In the rows, 128 means zero.
The rows of M fall into 3 groups, and each row is roughly a mix of its group's hidden directions; some rows fit no group.
M, 148 rows:
114,123,128,129,98,135,104,103,119,110,141,180,147,80,142
153,145,151,112,106,98,149,122,147,160,133,78,100,118,122
81,117,91,106,138,156,91,127,104,106,118,155,133,135,120
154,130,100,135,109,123,179,126,124,176,115,95,117,146,120
81,92,160,119,138,100,100,156,128,101,111,129,120,146,125
123,156,193,129,156,106,152,133,137,126,128,97,123,107,126
141,140,89,138,92,134,136,139,154,152,170,156,145,141,155
109,137,160,146,160,168,131,147,110,104,142,162,147,98,140
158,132,134,147,148,113,138,59,120,122,121,122,145,97,115
131,134,96,107,110,155,121,69,104,161,128,112,123,122,107
112,146,108,98,122,115,74,120,108,128,175,123,132,100,135
99,111,156,93,152,92,96,98,115,131,134,109,101,114,121
129,129,70,130,158,147,106,81,114,115,125,153,137,122,135
137,141,104,171,139,121,140,95,163,122,139,151,159,144,165
124,132,119,156,153,123,103,72,113,121,112,98,139,87,129
133,136,126,124,121,83,138,134,136,155,117,80,106,81,111
118,115,143,124,80,115,146,158,157,159,117,87,118,115,109
138,115,85,111,76,144,124,145,131,154,133,112,119,161,103
113,104,118,106,91,125,115,80,111,156,99,120,120,128,94
133,128,65,155,112,114,102,104,107,151,114,98,130,126,135
131,128,111,125,130,163,149,78,166,152,120,111,128,110,91
109,158,173,114,143,135,111,98,143,109,146,148,134,82,131
160,152,161,141,129,118,173,143,145,153,131,82,118,118,135
102,114,192,121,156,124,132,126,163,154,135,133,127,134,152
109,108,188,124,150,113,137,106,111,115,98,129,126,90,119
132,103,170,122,149,108,131,84,92,141,103,111,105,110,129
142,122,87,114,75,129,135,155,127,170,119,114,108,144,118
122,152,133,91,112,90,109,162,146,120,151,88,103,140,133
120,148,118,149,137,106,69,97,93,118,129,142,153,113,140
121,167,154,104,151,126,125,130,120,94,153,128,115,72,135
107,152,106,121,155,144,92,152,111,83,115,119,124,91,114
162,145,135,136,108,117,181,164,138,150,133,93,108,134,136
142,102,139,133,128,103,95,126,65,95,116,138,141,132,145
122,105,178,133,139,133,96,141,133,92,138,175,143,140,130
154,111,113,167,158,112,131,72,123,128,124,133,154,118,153
154,141,149,152,139,134,136,75,144,94,134,153,162,109,129
85,134,108,75,120,123,80,128,117,110,134,122,111,142,117
132,108,75,108,104,139,109,148,126,139,143,152,125,176,116
105,154,107,116,144,131,108,156,127,69,156,146,130,113,150
144,162,173,133,129,105,177,117,153,144,128,98,126,118,119
131,127,172,96,107,135,140,89,107,169,121,127,103,131,104
115,152,175,134,169,137,126,93,138,98,132,149,142,99,140
110,116,126,104,120,168,113,76,137,133,106,149,135,138,88
110,132,174,123,151,162,150,133,171,146,145,159,117,125,146
102,104,192,105,160,120,107,132,114,111,116,124,111,131,124
135,95,53,136,111,130,123,139,123,125,134,140,114,131,157
116,105,73,111,121,165,88,130,117,122,142,161,125,133,133
138,96,157,140,119,124,179,155,155,126,94,109,123,146,110
158,160,148,142,164,92,156,116,150,125,123,89,135,115,141
121,129,68,108,98,165,108,150,145,138,146,136,123,146,114
87,128,104,109,117,142,85,154,115,106,159,163,131,136,141
149,150,177,123,115,101,153,130,121,135,119,95,112,83,131
154,122,137,131,92,125,156,178,141,154,140,116,112,169,137
112,126,116,114,132,105,90,174,154,74,140,129,121,127,136
147,168,159,157,119,90,167,136,135,146,118,106,131,109,147
161,115,68,127,102,148,131,109,122,156,126,132,133,155,103
137,123,122,146,149,137,179,182,124,154,112,105,116,142,140
100,104,109,109,146,127,106,78,126,102,100,128,122,108,92
121,136,94,116,135,109,96,185,120,121,137,84,116,140,130
125,126,153,157,138,74,161,140,153,115,112,97,141,105,134
115,105,77,120,131,147,99,94,99,112,110,149,144,147,113
143,123,99,160,105,133,150,97,156,149,100,130,175,138,127
157,121,87,133,116,131,147,86,128,140,97,84,122,124,107
156,135,161,135,113,109,162,103,108,171,115,90,111,128,119
136,120,173,105,132,168,130,86,106,159,124,146,120,111,110
128,113,88,141,137,130,193,134,96,114,103,126,113,136,128
104,137,163,149,147,81,128,158,141,87,114,108,132,115,125
125,158,168,143,161,137,148,91,129,112,135,142,144,88,148
118,116,172,116,147,114,82,74,129,132,125,132,142,115,113
90,159,141,100,134,132,87,149,111,120,162,143,116,119,158
161,127,67,160,114,132,132,101,122,137,129,129,151,161,130
154,139,152,132,112,143,170,78,120,164,113,122,118,131,104
116,140,149,123,140,151,86,92,105,146,131,156,141,91,157
75,131,172,120,137,117,93,159,112,99,135,129,135,136,122
105,137,195,134,149,120,118,127,130,128,112,122,135,82,142
161,146,61,137,97,129,124,123,139,160,142,117,125,126,127
118,119,79,99,105,161,105,139,142,131,148,144,122,166,108
157,154,91,135,126,133,143,167,127,151,138,92,121,171,127
104,92,99,130,147,113,103,91,127,106,90,120,140,97,121
111,128,101,94,104,172,118,177,137,119,146,142,116,146,117
99,133,177,144,142,96,122,105,109,112,111,120,135,88,105
115,163,120,94,83,139,104,108,125,135,154,137,122,117,87
98,109,163,112,152,141,95,97,144,88,131,138,140,136,100
156,120,163,138,100,102,107,100,140,126,154,122,125,77,118
123,124,75,127,76,115,122,155,154,114,135,122,148,140,105
126,114,113,111,107,150,157,156,171,156,157,134,99,158,124
104,144,160,125,105,88,118,97,109,152,102,123,123,87,127
128,102,121,159,159,158,129,81,130,95,113,138,160,142,122
105,136,120,130,166,143,105,87,116,82,119,151,148,102,127
108,129,142,113,100,151,99,132,127,115,160,186,136,104,143
139,112,127,142,109,117,141,77,149,159,138,160,163,150,149
128,132,151,156,143,109,151,72,139,124,104,136,153,89,132
127,146,94,121,114,141,128,110,167,163,169,154,144,155,141
145,110,120,101,95,119,144,109,124,158,116,86,106,146,87
113,145,83,163,154,112,129,120,157,91,124,134,148,105,152
135,130,176,85,129,151,134,129,83,142,126,122,105,114,101
131,134,143,170,143,82,119,167,114,122,102,113,132,101,154
139,113,94,127,129,112,148,118,111,122,75,86,119,141,95
140,151,60,131,112,115,146,87,129,138,129,104,125,121,135
89,128,181,93,155,133,92,130,128,107,132,139,116,127,114
109,142,151,141,152,143,138,82,151,107,101,152,154,94,112
133,138,128,155,110,94,134,153,188,145,150,108,126,130,156
108,100,138,142,154,102,88,125,141,80,101,142,148,134,115
156,105,88,127,92,134,122,107,119,178,133,122,132,163,123
115,146,142,132,127,100,106,147,100,86,125,118,126,69,125
146,121,155,144,152,134,139,67,134,112,110,124,148,97,102
162,138,179,134,135,123,120,97,159,149,163,135,138,108,148
121,106,116,113,116,139,161,168,164,146,131,100,86,140,109
115,138,196,135,173,125,135,142,128,103,107,122,129,116,129
117,143,125,130,115,88,140,184,157,135,142,102,104,139,153
129,106,134,124,138,168,132,73,99,137,101,143,146,127,96
93,141,160,103,133,145,84,121,98,110,137,147,125,93,145
104,123,126,71,119,141,103,167,131,139,136,140,100,162,128
160,120,92,132,80,126,165,132,147,147,128,121,126,168,123
137,137,157,148,144,140,142,71,122,125,123,173,151,110,144
116,167,148,121,139,147,106,77,132,119,149,148,142,87,133
124,147,137,164,137,137,119,131,115,134,100,148,144,64,154
130,97,102,107,88,106,136,153,132,110,138,115,108,165,92
128,120,182,140,127,126,181,148,158,148,121,115,107,114,132
181,130,133,160,140,95,160,122,133,161,124,99,144,134,134
138,127,104,139,146,165,138,72,111,112,114,159,151,150,132
151,104,96,121,79,113,128,165,130,137,123,123,119,173,119
95,114,158,94,150,140,103,137,137,139,113,106,106,103,85
144,109,103,124,114,151,143,89,150,144,115,94,128,152,83
160,142,163,138,110,121,159,146,137,175,161,124,119,106,143
141,97,103,130,123,155,167,166,132,136,121,131,125,181,124
127,84,166,148,148,142,121,134,134,119,99,173,146,154,120
147,101,106,111,114,149,172,89,122,148,122,111,119,160,102
134,137,192,152,143,92,159,120,128,126,116,115,134,102,142
95,118,183,94,166,136,99,117,122,124,122,127,106,128,117
106,101,121,89,135,130,106,166,117,106,92,123,106,148,98
137,133,82,98,109,139,84,110,128,142,151,102,106,113,106
131,100,120,124,114,139,117,186,132,120,151,152,131,172,155
117,157,157,92,133,114,95,135,101,132,152,147,113,83,137
149,103,148,157,112,94,174,98,144,147,109,122,150,141,134
112,154,125,141,138,118,99,90,80,135,127,143,140,92,157
127,112,133,103,146,126,87,64,107,133,112,131,139,128,104
142,140,156,158,151,93,168,113,130,138,129,115,121,87,157
145,130,182,146,118,111,137,159,175,140,152,128,120,113,147
119,139,66,149,120,120,115,87,156,101,134,125,141,121,146
138,131,89,107,145,185,123,110,134,139,141,165,133,145,151
159,112,113,132,99,120,167,138,130,164,100,91,116,145,103
143,115,176,132,114,147,166,159,104,131,114,132,106,96,103
125,139,179,148,147,122,150,132,149,86,134,159,149,119,156
139,135,175,92,128,141,116,92,92,137,140,124,116,97,105
112,117,101,112,108,124,113,193,113,147,131,151,111,151,144
109,121,63,147,115,149,119,148,133,138,140,140,147,162,150
146,117,131,124,89,121,136,165,141,171,145,114,116,176,135
Here is one row of each group, with its name. Which group are the others in?
105,147,147,136,149,83,107,157,150,85,136,103,134,111,137 => C
139,134,140,153,149,79,138,169,128,125,143,103,132,124,173 => W
137,120,77,91,112,157,112,108,116,153,149,127,115,151,102 => T

123,176,140,155,154,122,135,115,135,97,121,138,154,78,131 => W
104,125,101,120,163,111,103,105,115,86,112,119,117,85,113 => W
131,143,123,115,126,158,136,174,150,138,149,190,136,137,132 => T
155,146,160,158,118,97,182,117,131,141,106,103,137,124,134 => T
113,127,169,130,168,134,123,87,149,148,134,159,146,132,160 => W
130,122,171,84,124,157,125,122,82,139,123,130,107,119,97 => C
149,156,137,148,116,116,156,103,157,146,150,114,120,74,144 => C
129,140,150,149,147,151,150,61,119,150,123,148,148,117,134 => C
110,124,134,82,132,154,140,69,122,128,157,141,120,147,113 => T
94,157,155,110,128,126,116,98,113,134,138,150,121,74,153 => T
117,92,109,116,142,121,113,168,100,119,132,117,117,186,127 => T
